Each path is a new rotation, seen through one point. The rows after it are directions, each followed by how far the rotation turns it, in degrees per step (0 if it stays put).
Each turn is a multiple of 5 degrees from 10 to 175, or 0.
Each row of a path follows its step; steps can be skipped.

step 0: [ -6.1   9.1   6.0 -12.1 -12.0  16.8   9.2 -27.7 -27.9   3.5 -23.1  32.9
  18.5  -6.3   9.3  -0.3   9.4  -3.7   5.8 -11.7   3.5  14.6 -17.5 -12.4
  -8.2 -14.3   0.6  -0.2 -42.1 -14.2  17.2   9.4 -11.9  33.1  38.4 -26.7
  11.2   9.9  11.8  -6.8   1.6  17.9  21.8   6.2 -38.4  -8.0  13.2   3.2
 -17.3 -20.0  22.0  -8.5  -7.0   2.4  21.8 -30.3 -20.8 -24.8   3.6 -21.6
  -1.6   6.2   4.6   1.6]
step 14: [ -1.1   6.6   9.5 -28.9   5.3 -25.5 -24.6  -8.5  -0.6   8.3  23.0  -6.3
  14.0 -27.6  -9.5 -10.4  -3.5  -4.4  16.9   6.3 -21.8  13.3 -10.8  -1.2
  20.9  23.5 -11.6  -6.1 -23.6  -3.9  14.0   6.5 -11.5 -16.9 -32.2  -5.7
  -0.2  28.9  11.2   9.5 -32.0   7.1  43.8 -29.6  -2.1  15.6  -5.0  23.7
  -8.8  12.9   1.5  -8.3   6.0  18.9  30.2  12.4 -27.3 -16.6 -15.9  -1.8
   7.9  12.1  19.7  28.4]
step 20: [ -8.2   6.6  14.4 -26.1  -2.1   3.7 -11.9 -24.6 -11.9  -2.1  -7.3 -28.6
  20.1  26.5  -3.1 -13.8  10.3  -2.9  19.8 -14.1  -8.5  -1.6  21.7 -31.8
  -5.7  12.9  20.8  32.2 -38.8  14.0  -6.6 -11.1  -2.6 -22.6   8.0  -3.4
 -17.4   2.8 -17.1  27.6  28.2  14.3  -8.7 -31.7 -15.3  -2.3  24.5  -5.9
 -13.7   7.9 -23.2 -11.7 -12.5  24.9   5.7 -14.2 -22.1 -30.2   7.4 -10.6
   8.9 -12.5   6.6  13.0]
step 22: [ -3.3 -20.2 -25.4   1.7 -18.3  21.0 -20.0 -23.7   7.6  14.1 -31.3   9.6
  10.4  -1.8 -13.9  15.1  15.1 -15.4   1.6 -35.0 -24.3  -8.4   3.7  24.2
  26.1  -3.0 -10.3  -9.9 -25.1   9.6 -22.4  36.9 -13.2   4.3   1.8   0.2
 -29.6  -6.3   1.2  21.6  -7.7  -2.6 -17.3  31.3 -11.1  -8.0 -14.6   2.8
  10.1  -7.2  30.1  -4.1  -8.8 -17.4  22.7  16.0  17.7  -3.8 -20.8   6.9
  24.4 -22.3  -8.0   9.6]
step 23: [-31.8   6.2  36.7 -17.8   1.6  -9.1 -19.0   5.4 -10.1 -14.4 -10.8 -21.1
   4.0   9.4   6.9 -19.5  -8.6 -46.3   6.2   1.0  -4.2  -2.8   0.0  -1.7
  -3.0  15.8  -9.9 -11.8 -42.6 -17.4 -13.4  -2.5 -22.3 -31.6  -7.0   8.0
  25.4 -21.1 -22.7  11.7  -1.7  13.7  20.2  -3.0 -14.4  11.8 -35.8 -27.2
 -12.5  19.3  -4.9  18.7   0.9   9.0  13.2  13.2  32.4  -0.1   6.4 -22.0
   0.6  -1.1  13.7   5.7]
step 24: [  8.2   5.3 -11.6  -3.3  -4.1 -16.0  16.6   3.5  -9.4 -31.5  45.4 -11.0
  -9.7 -13.2   1.7 -10.4 -13.1 -19.7 -17.1 -10.3  12.6   7.4 -13.2   4.2
 -18.9  23.6  14.5  26.9 -12.4   2.4 -26.1   5.5 -22.7   2.9 -23.9  -4.4
 -19.0  -8.0  20.2  -8.1  39.5  -1.7   1.2  -2.0 -19.9  19.8   0.8 -11.8
  16.8   2.5  20.6   6.9  10.1 -15.4  -2.1  28.3  -1.5  -5.9 -41.8  38.8
 -30.2   7.7  -9.4  -6.0]
step 29: [  2.3   4.3  19.1   5.5 -13.3 -11.4  19.4 -20.1  22.2   3.3  -2.8  -2.4
 -16.3  21.1 -30.3  14.6  -9.1 -26.6  26.8  -6.5 -21.8  -6.2  25.0  25.5
 -20.1  11.1  10.9  10.2 -15.1 -13.1 -23.7 -14.8  12.4 -42.8 -15.1  14.5
 -13.9 -24.1 -13.2 -10.1   1.5  13.0   3.0  -4.3  -8.6  -7.9 -14.4  -2.1
  12.2  -9.8  -6.7 -29.4 -13.0 -16.0  46.9 -15.3  -8.0 -30.1 -17.2   5.0
  -0.1   0.0  -0.1 -21.5]
Speeds:
[-2.6  4.2  2.3  4.5 -2.9 -0.4  0.7  2.8  6.7 -3.1 -6.9 -1.1 -1.4 -1.2
 -4.3  7.8 -4.5 -5.2 -1.4  4.1  6.6 -3.1  6.3  3.0 -0.7 -1.5 -1.7 -3.2
 -1.4  4.8 -7.1 -2.9 -2.2 -0.6 -0.7 -0.8  3.5 -3.1  0.5  2.3  5.1 -3.1
  2.1  1.4  5.3  2.2 -5.3  1.3 -4.6  1.1  3.1 11.7 11.1 -4.0  0.0  1.6
  4.1 -5.2 -6.9  0.6 -4.0 -1.2 -0.9 -6.4]
55
[-1.9  5.5 -2.1  3.7  3.0  1.5  0.7 -4.1  8.8 -0.7  2.0  0.8  4.4  0.6
 -7.5 -6.3  6.6 -4.9  3.8 -0.4  1.7 -3.1  4.0  5.1 -3.8  3.1 -0.1  0.6
 -3.1 -2.6 -1.1 -6.8 -0.7  3.7 -7.2  3.4  4.7 -0.7 -2.3 -0.1  1.8 -8.1
  0.2 -2.8 -2.3  1.5 -4.6  1.2 -3.8 -2.2  1.3  3.6 -7.9  7.0  4.7 -2.7
 -3.1  3.2  9.5  0.9  7.1 -6.6  5.0 -0.5]
115
[-2.6  1.4 -6.1  3.5 -1.9 -1.1  0.9 -6.5 -2.5  4.5 -0.3 -2.2  1.8  4.0
 -2.0  2.4  0.3 -4.2  0.2 -1.2 11.1  3.9  1.8 -1.2 -0.1  0.6 -5.7  2.1
  3.5  0.4 -7.8 -7.8 13.5 -3.3  4.0  1.2 -9.5  0.2 -4.7  2.6 -0.1  2.4
  2.3 -4.0  1.6 -5.8  5.0  2.8  4.8 -4.2 -3.1  1.7 -1.8 -0.3 -6.5 -1.1
 -0.4  6.1 -1.3  4.8  4.3  2.7 -1.8 -1.8]
80
[ 7.8 -3.4 -6.0 -2.0 -4.4 -3.0  4.8 10.1  1.8 -4.2  1.8 -5.0  3.6 11.1
 -1.8  1.9  1.1  1.8  5.9 -2.8  4.7 -3.0 -0.1  1.9  2.1  2.1 -2.7  0.3
 -1.5  2.0  1.2  3.4 -0.3 -0.7 -3.4 -3.6 -3.2  1.4 -1.3 -5.1  5.2 -4.4
 -4.1  1.6  5.0 -0.7 -2.0 -5.1  0.6 -0.5 11.0 -4.1 -2.0  3.0  3.4 -2.4
 -3.6 -0.7 -5.8  1.2  7.7  7.5 -5.0 -1.0]
155
[-9.5  3.9  1.2  5.1 -4.7 -4.9  0.2 -1.0 -0.1  1.0 -2.0  2.2 -0.7 13.4
  7.0 -2.2  0.1 -1.8 -0.7  1.9  5.2  2.1  2.2 -5.9 -3.0  2.1  6.3 -1.4
  0.8  0.9 11.0  2.7 -1.3  0.1  7.0 -3.8  2.0 -2.8 -2.6  2.5  1.2  1.9
  4.8 -0.8  0.2 -1.1  3.2 -5.9  2.1 -0.3  7.2  3.3  1.5  2.6  4.6  3.6
  3.6  2.3 10.1 -5.2 -1.1 -1.2 -2.5 -2.8]
140
[ -3.6  -0.4   3.7   1.7  -1.3  -1.1  10.2   1.5  -3.1   1.3   1.7  -2.7
  -2.7  -1.8   0.7  -3.1  -5.1   2.9  -0.2   4.3   1.1 -10.8   0.5  -1.3
   1.1  -0.5  -5.2  -2.3   3.5  -1.4   4.3   4.7  -3.6  -1.3  -2.7  -3.9
  -0.8  -0.1  -2.4  -3.8   6.3   5.3  -0.8  -1.8   5.2  -4.9   3.4  10.0
   2.1  -4.9  -7.5  -1.0   2.5   1.9   6.6  -7.8   0.2   0.5   1.7   6.4
   3.6 -10.9  -3.3  -2.3]
35
